Questions about the matrix below.
1) What is the largest entry?
2) What is the entry just left of the smallest entry?
[[128, 129, 131, 127, 129, 124, 132], [127, 127, 128, 133, 138, 132, 117], [132, 131, 121, 123, 131, 133, 126], [130, 133, 123, 138, 152, 130, 99], [125, 125, 131, 125, 128, 126, 133], [132, 129, 122, 125, 131, 136, 125]]
1) 152
2) 130

Questions about the table below.
1) Report the entry just right of the largest entry.
2) Report the second-last entry, reading row by row.
3) Report the third entry, reading row by row.
4) Report the top entry of the column that holds the largest entry.
5) Report the entry in the bottom-right corner.
6) Report the largest entry in the last column.
7) Report the entry in the top-right corner.
8) Report the entry in the top-left corner.
[[130  99 136 115 125 122 127 127 127 141 117 140 115 120 126 116]
 [117 119 133 142 127 120 114 122 126 122 123 132 103 144 134 142]
 [115 107 136 115 137 127 123 135 120 138 126 131 104 131 130 117]
 [138 133 124 111 131 136 142 136 128 136 132 125 149 112 122 110]
 [118 120 132 143 126 120 114 121 127 121 123 132 104 144 134 144]
 [115 107 136 124 133 124 118 130 121 132 122 133  99 138 132 126]]
1) 112
2) 132
3) 136
4) 115
5) 126
6) 144
7) 116
8) 130

[[106 112 155 151 116]
 [113 126 143 129 120]
 [124 110 138 151 122]
 [122 122 155 124 113]
 [104 126 138 117 137]
 [140 133 136 117 115]
 [145 141 116 124 107]
 [140 139 111 133 136]
 [143 125 141 132 142]
 [137 124 118 128 140]
 [118 131 115 131 120]
 [138 133 117 139 119]
 [144 145 118 126 122]
 [141 127 111 126 125]]
Counting starts at 1.
Read off the bottom-right entry.
125
The entry at row 1, column 1 is 106
Read off the entry directly below 129.
151
The top-right entry: 116
Read off the smallest entry.
104
Read off the entry directly below 106.
113
Read off the entry directly above the smallest entry.
122
Read off the entry at row 1, column 2.
112
The entry in the bottom-left corner -> 141
The entry at row 3, column 1 -> 124
The entry just left of 142 is 132
The entry directly below 132 is 128
The entry at row 2, column 3 -> 143
The entry in row 1 and column 3 -> 155
The entry just right of the smallest entry: 126
Read off the entry at row 3, column 3.
138
Read off the entry at row 2, column 2.
126

m =
[[121 150 121 122 149 135 111 124 125 145 135 117 148]
 [121 149 120 122 149 135 111 124 125 145 135 118 148]
 [118 108 125 118 110 124 139 127 137 118 127 142 110]
 [122 105 129 123 106 126 142 126 134 114 125 140 107]
 [128 149 124 130 148 139 112 121 120 141 134 111 147]
 [136 111 134 137 112 135 136 121 122 112 123 124 113]
 [139 123 136 142 123 137 130 121 119 119 127 115 122]
 [113 142 118 114 142 129 118 127 133 144 136 129 141]
 [128 104 132 129 105 128 142 125 131 111 124 135 106]
 [138 116 135 140 116 136 134 120 120 114 124 120 116]
 [114 114 124 115 116 124 136 129 139 124 130 142 115]
 [126 150 124 128 149 138 112 123 121 143 135 113 147]
 [127 149 125 129 148 138 112 122 120 142 134 112 147]
 [130 105 133 131 106 130 141 124 129 110 123 133 106]
 [128 104 131 128 105 129 141 124 130 111 123 135 106]
 [112 140 117 113 140 129 118 127 133 143 135 130 140]]
Rows and columns are numbered from 1.
The entry in row 1 and column 2: 150
The top-left entry?
A: 121
The entry at row 2, column 3 is 120
The entry in the bottom-left corner?
A: 112
The entry in row 2 and column 2?
A: 149
The entry at row 1, column 3?
A: 121
The entry in row 3 and column 1?
A: 118
The top-right entry is 148
The bottom-right entry is 140
The entry at row 2, column 1?
A: 121

B =
133,124,119,125,131,129,134,123,127,128,131
139,117,125,121,122,132,131,120,123,131,136
132,125,123,126,129,132,132,124,124,131,133
107,145,148,140,128,119,111,147,138,123,111
111,143,139,138,131,121,118,142,135,125,116
116,138,133,134,132,121,122,138,135,123,117
135,122,124,124,127,133,132,122,123,131,135
123,132,132,131,128,124,124,133,131,126,123
100,153,146,144,134,115,112,151,142,120,105
121,134,132,132,130,124,124,134,132,126,122
131,125,129,126,125,131,128,126,126,130,132
130,126,133,127,124,129,125,128,127,130,130
Read off the smallest entry in the last column.
105
The third entry in reading order: 119
The entry in the bottom-left corner is 130
Read off the maximum.
153
The 1st entry on the diagonal from the top-right corner: 131
Read off the second largest entry.
151
The 3rd entry on the main diagonal is 123
The second entry on the diagonal from the top-right corner is 131
Read off the entry in the top-left corner.
133
The largest entry in the first column: 139
The largest entry in the last row is 133
The first entry of the largest entry's row is 100
Read off the last entry, reading row by row.
130
The entry just right of 115: 112
The entry just right of the largest entry: 146
The fifth-last entry, reading row by row -> 125
Read off the entry just right of 146.
144
Read off the 3rd smallest entry.
107
The fourth entry, reading row by row: 125
Read off the 4th-last entry, reading row by row.
128
Read off the entry directly below 136.
133
Read off the second entry from the end, reading row by row.
130
The largest entry in the last column is 136
Read off the third largest entry.
148
The entry directly below the largest entry: 134
The bottom entry of the column that holds the largest entry: 126
Read off the 5th entry, reading row by row.
131

[[145 105 145 120 137 141 147 105 147 145 144 105 141]
 [110 147 102 132 125 109 112 146 104 110 103 146 122]
 [147 107 145 124 135 143 149 107 149 148 143 106 136]
 [108 143 103 123 128 106 109 142 101 106 107 142 131]
 [109 145 102 127 127 107 110 145 102 107 105 144 127]
 [110 147 102 132 125 109 112 147 104 110 103 146 123]
 [144 105 145 117 138 139 145 104 145 143 145 104 144]
 [109 146 102 129 126 108 111 145 103 108 104 145 125]
 [108 136 107 115 131 104 107 136 101 104 111 137 139]
 [148 113 143 132 132 146 152 112 151 151 139 110 128]
 [148 109 145 126 134 144 150 108 150 149 142 107 134]]
Rows and columns are numbered from 1.
The entry in the top-right corner -> 141
Which number is the top-left entry?
A: 145
Which number is the entry in the bottom-right corner?
A: 134
Which number is the entry in row 3 and column 3?
A: 145
Which number is the entry in row 2 and column 1?
A: 110
Which number is the entry at row 1, column 2?
A: 105
The entry just right of 115: 131
Which number is the entry just left of the centre entry?
A: 109
The entry directly below the largest entry is 150
Which number is the entry at row 1, column 3?
A: 145
Which number is the entry in the bottom-left corner?
A: 148
The entry in row 2 and column 2 -> 147
The entry directly above the centre entry is 110
The entry in row 3 and column 1: 147
The entry directly above the largest entry: 107
The entry just right of the centre entry: 147
Which number is the centre entry?
A: 112
The entry at row 2, column 3: 102
